In the rows, 100 means zero.
Rotation paths and how fast each direction turns (degrees a step):
Each turn is a multiple of 5 degrees from 10 to 175, or 0.
Each row of a path follows its step; steps can be skipped.
Path 1:
step 0: 113 107  48  91  66 103 147  87 109  81 127  94  67 108 103 109  89  91  87 103  76 127  69 120 133  79 103  89  73  93 107 105  92 123  96 101  97 136 114
step 2: 113  99 126  72  98 101 157 102  83  60  98 135  69 109 126 109  85  80 113  81  83  95  87  80  92  92 115 106 110 106  96  86 109  97 105 124  77 140 129
step 3: 115 109  69 104  60  95 107 106 120  62 114 107  68  79 104  90 114 110 114  70  71 122  69 116 116  95  61 106  76 112 123  83  76  90  96 118  81 126 120
step 4:  82  88  61  89  92  92 106  85  60  65  95 123  89  91 102 107 115 115 124  67  83  77  98  62 114 109  92  78 134 104 111  93 102  73  79  87  61  89 124
step 5:  73 118  97  99 110 116 148 102  77  69 132 118  65  96 117 102 112  73  88  86  75  60  74 115 103  73 114  98  93  88  99 109  90  93  76 128  84 129 119
step 6:  82  99  53 103  83 105  98  72 124  65  77  94  89  87  99  95 126 115 111  86  58  79  87 116  91  97  97 108  78 109 129 106  48  81 109 126  96  95 129
step 9:  96  85  75  88  65 115 106  47 110  89  83 114 106  96 105  95 128 104 141  97  54 102 107  82 107  97 117  86  74 116 127 111 110  65 102 110  90  64 126
step 10:  99  95 131  86 103  94 148  98  90  68 111 111  69 107  98  74 108  86 119  81  55 107 122  76 110 100 135  77 110  98  80 139 120  86 114 125  85 120 112
step 11:  96 138  71 100  93 118 106  91 140  60 126 113 103  99  88  49 123  92 107  97  52 132  95 102 128  91  86 101  88  87 119  91  91  98 110 110  95 127 117
step 12:  97 117  77  85  80 117 107  65 101  76  92 126 115 117  88 113 127 122 129  76  56  79  97  83 118 107 106  75 143 109 126 110 142  92 109  90  88  93 106
102 100  98 100  95 114 107  94 107  93  95 113  92 101  91  88 101 106 103 101 113  96  92 105 105  93  95 101  86 105 102  98  93 106 103  94 106  93  85 -> 130
 97 104 109  88 102 103  96 100 102 105  98 100 115 105  93  88 116 100 103 100  84 105 105 109 101 100 105  91  98  88  98 106 108 100 106  98 106  97  88 -> 20
 96 101 105 101 107  99 108 109  93  96 101 114 111 100  99  85  94  80  95 101 103 101 101  85 100  95 103 109 107  91  96  93  90  98  96 103 104 100  97 -> 125
103 113  88 103  93  99  99 102 104 100 105  90 103  85  96  93  96  96 108  91 106  99 118 109  90  99  92  99  92  93  95  98  94  93  97 105 110 108 100 -> 140
 96 100  94 106  95 110 115 105 104 112 102 101 107  93 119 109 104  98 102 103 101  94 102 101 113  90 100  87 105  96  96  98 100  94  96  92 104  88  99 -> 90
 98  97  88 102 107  94  99 109 102  92  99  87  94  99 108  86  93 105  96  90  98 112  95  94 111 105  89  98 104  91  97 101 103 107 110  86  99  97  96 -> 95
112  96  97  96 105 100 106  90 100 103 100 108 108 100  99  98  96 100 103 102 104  99 102 102  92 116  87  99 108  94 116 114  94  89 101  92  96  87 105 -> 135
Path 2:
step 0: 101  86 116 130  98 114 132 108 110  96  86 114  86 137 108 118 107 106  73  86 113  36  87  90  48 103  70  84  73  82 131 116 119  96 101 114 115  95 109
step 1: 100 102 100  81  96  70 102 108  89  82 119  84  96 139 114  92 106 114  87 108 113  72  88 126 100 168  90 153  99 104 101 111 116  79 100 128 131  65  86
step 2: 114  88  75  64  88  74  97 105  56 134  96 102  97  97 125  49 112 138 103  90  89  58 111 104  98 102  69  97  98 127 109  90  88  88 101 117  59  84 125
step 3: 120  68  94  91 117 130 138  80  72 129  88  81  79 142  95 112 109 100 102  59 110  62  95 108  93  92  83  85 114  69  67 120  97  63 101  96  81 118  91
step 4: 142  63 108 112 102  87 106  91  92 102 133  81  88 130  91  93 111  92  74 138  74  60  64 100  73 120 108  89 107 101 104  99  80  76 114 109 159 103  97
step 6: 108  85 109  69 163  89 104 111  90  96 100 119 125 110 124  95  97 119 108  70  79  41 120 103  90  98  61 105  83  60  97  80 113 100 106 106  88 131  97
step 7:  85  51 112  61  84 118 139 104 119  99  90  95 119 141 112 107 137 109  74 112 102  63  86 128  91  94  90 111 125 114 121 107 118  72 110  93 126 125 113
step 8: 139  88 137  94  48  68  92  98  77 137 108 137  84 106 105 100  87 129  77  95  97  79  95 129  75 125 114 136 105  91 101 123  97  87 122 114 107 101 108
step 9: 112  78  87 111  92  39 113  98  74 113  86  79 121 105 124  83  82  93  74  62  92  66 102 106 131  99  67  78  58  75  91 115 107  80 119 121  95  92 106
step 12:  93  69 117 121  83 101  85  84  99  78 120 136  78 118 123 100  61  92  59  71  97  71  83 117  71  81  61 101  64  66  92 120  90 103 107 104 109 125 106
111 109 107 104 110  97 116 100  96 103  90 104  99  94 109 106 102 108  93  92 102 113 100  94  92 101 100 110 102 101 107 101  90  89  89  97  99 101  88 -> 140
 98 108 105  88 100 109 101 104 101 114  98  86 101  94  93  90  82 102  91 102 106  96 101 101  94  92  93 100  98 105 109 110  97 106  94  90 108  98 105 -> 140
100 104 119  98  89 101 110 101  91  93 106 101 100 107 106  92 101  92 113 107 108  95 101  98 106  96 110 104 108 104 105  95  97 104  98 103 115  94  92 -> 110
 92  97 103  95  95 101 105 110 114  96 105 109 109  91 103 107  96 102 102  90 103  88  90 104  91 101 102 115  99 103 109  92 115 102  99  96  92  91  98 -> 55
113 100 110 108  84  97  95  96 105  90  98 100  90  92  93 102 103  93  86 103 103  95  88  91  95 106 104  98  99  89  99 114 107 101  96  97 102 100 102 -> 90
 97  99 114 102  92  92  94 106 105 103  93 109 115  94 106 104  89  91  93  97  94 112 101 109 111  90  98  98 105  97  98 100 102  93 106 101 107 114 103 -> 20
107  95 100  84 103 102 104 107  95  93  95 107  98 106  96 104  99  93  91 106 106  98  99  96 103  97  95  93 122 104  97  95 100 107  98  92  81 106  98 -> 90
Path 3:
step 0: 111  76  89 101 113  72 106  89 100 122  93  83 112  98  91  94 120  48 107 115 124 112 117  95 103  94  95  91  99  87 141  82  84 100  52 125  88 133 119
step 1: 108  94 109 107 106  90 123  82  97 113  81  57  89 107  82  98  95  75 145 142 128 118  58 100 127  84 109 122  85  94  93 104 110 108  85 117  92 126  91
step 2: 115  83 100 120 110  85  82  70  97 110  96  99 124 115 113 104 125  57 128  82 144  89  70 109 111  98 108  91  91 127  96  87  81 101  64  94 104 139 102
step 4:  97 104 111 108  95  99  88  73  94 123 102 100 132 102  96 100 108  92  99  86 100  61  64  82 100 114 126  70 111 119  87  74  67 120  66 112 131 109  60
step 5:  95 114  99 105 117  92 106  87 104 117 102 100 107  80  86 113 104  82 130 108  46  90  88  86  65  77 134 126 118 111 115  72 101 110  65  88 101  89  63
step 6:  92  89 105  93  83  92 101 118  93 126 126  70 110  80  66 102  92  81  87 109  96  74 102  70 116  77 118  77 101 137 125  82  78 126  80 101 119  96  56
step 8:  91  86  98  73  90  95 104 132  68 138 114  67  95  70 107  89 101  61 106  73 126  88 103  93 109  90  99 117 101 147 125 118  69  95  99  97 104  93  92
step 10:  84 106  91  81 112  88 115 118  56 135  75  81  96  95 143  74 101  76  94  98  97  62  82 112 100 112 100  98 128 130 106 115  90  81  62 107  92  96 112
step 11: 113 106 100  84 100 118 139 117  99 125  85  78 101  99  98 130 123  90  93 116  85 102 104 115 116 104 129  88 130  93  83 124 108  79  41  97  68 110  85
step 12:  89  92  72 104 112  81 110 112  79 138  88  98  88 144 102  81 103  84  92 127  75  67  90  84 150 122 117  92 102 120  97 104 109  95  65  90  94 121 105
110  92  93 101 105  89 104  94 102  92 111 111  98 103  99  97 113  95  92  94  99 105 110  95  91 104 109 101 107  94  89  92 102 100  91  90 105 111 108 -> 155
107 106 107  91 110 102 100 110 103 102 105 100 107  93  95  93  98 100  90 103 101 106 104  93  84  98 105 100 102 110 114 103 101 108 115  93 112  93  96 -> 35
 89  95  95  94 104 106 103 100 109  97  87 109  93  94 108 105  94 100  95 100 123  99  96 110  98  97 104 112 106 106  94  99  92 105 100  94 109 103 101 -> 55
100  98  73  99 107 101  99  98 102  99 110 102 111  97  99 100 104  98  88 100 103  96  94 106  98 101  91  88  87 107 105 104  88  99  97 109  98 100  97 -> 175
101 102 100  91  99  95  96 115  99  95 102 106 105 120  97 101 108  94 109  95 102  99 106 113 110  96 110 104  87 103  97 102  98  93 110  96 104 103  89 -> 70
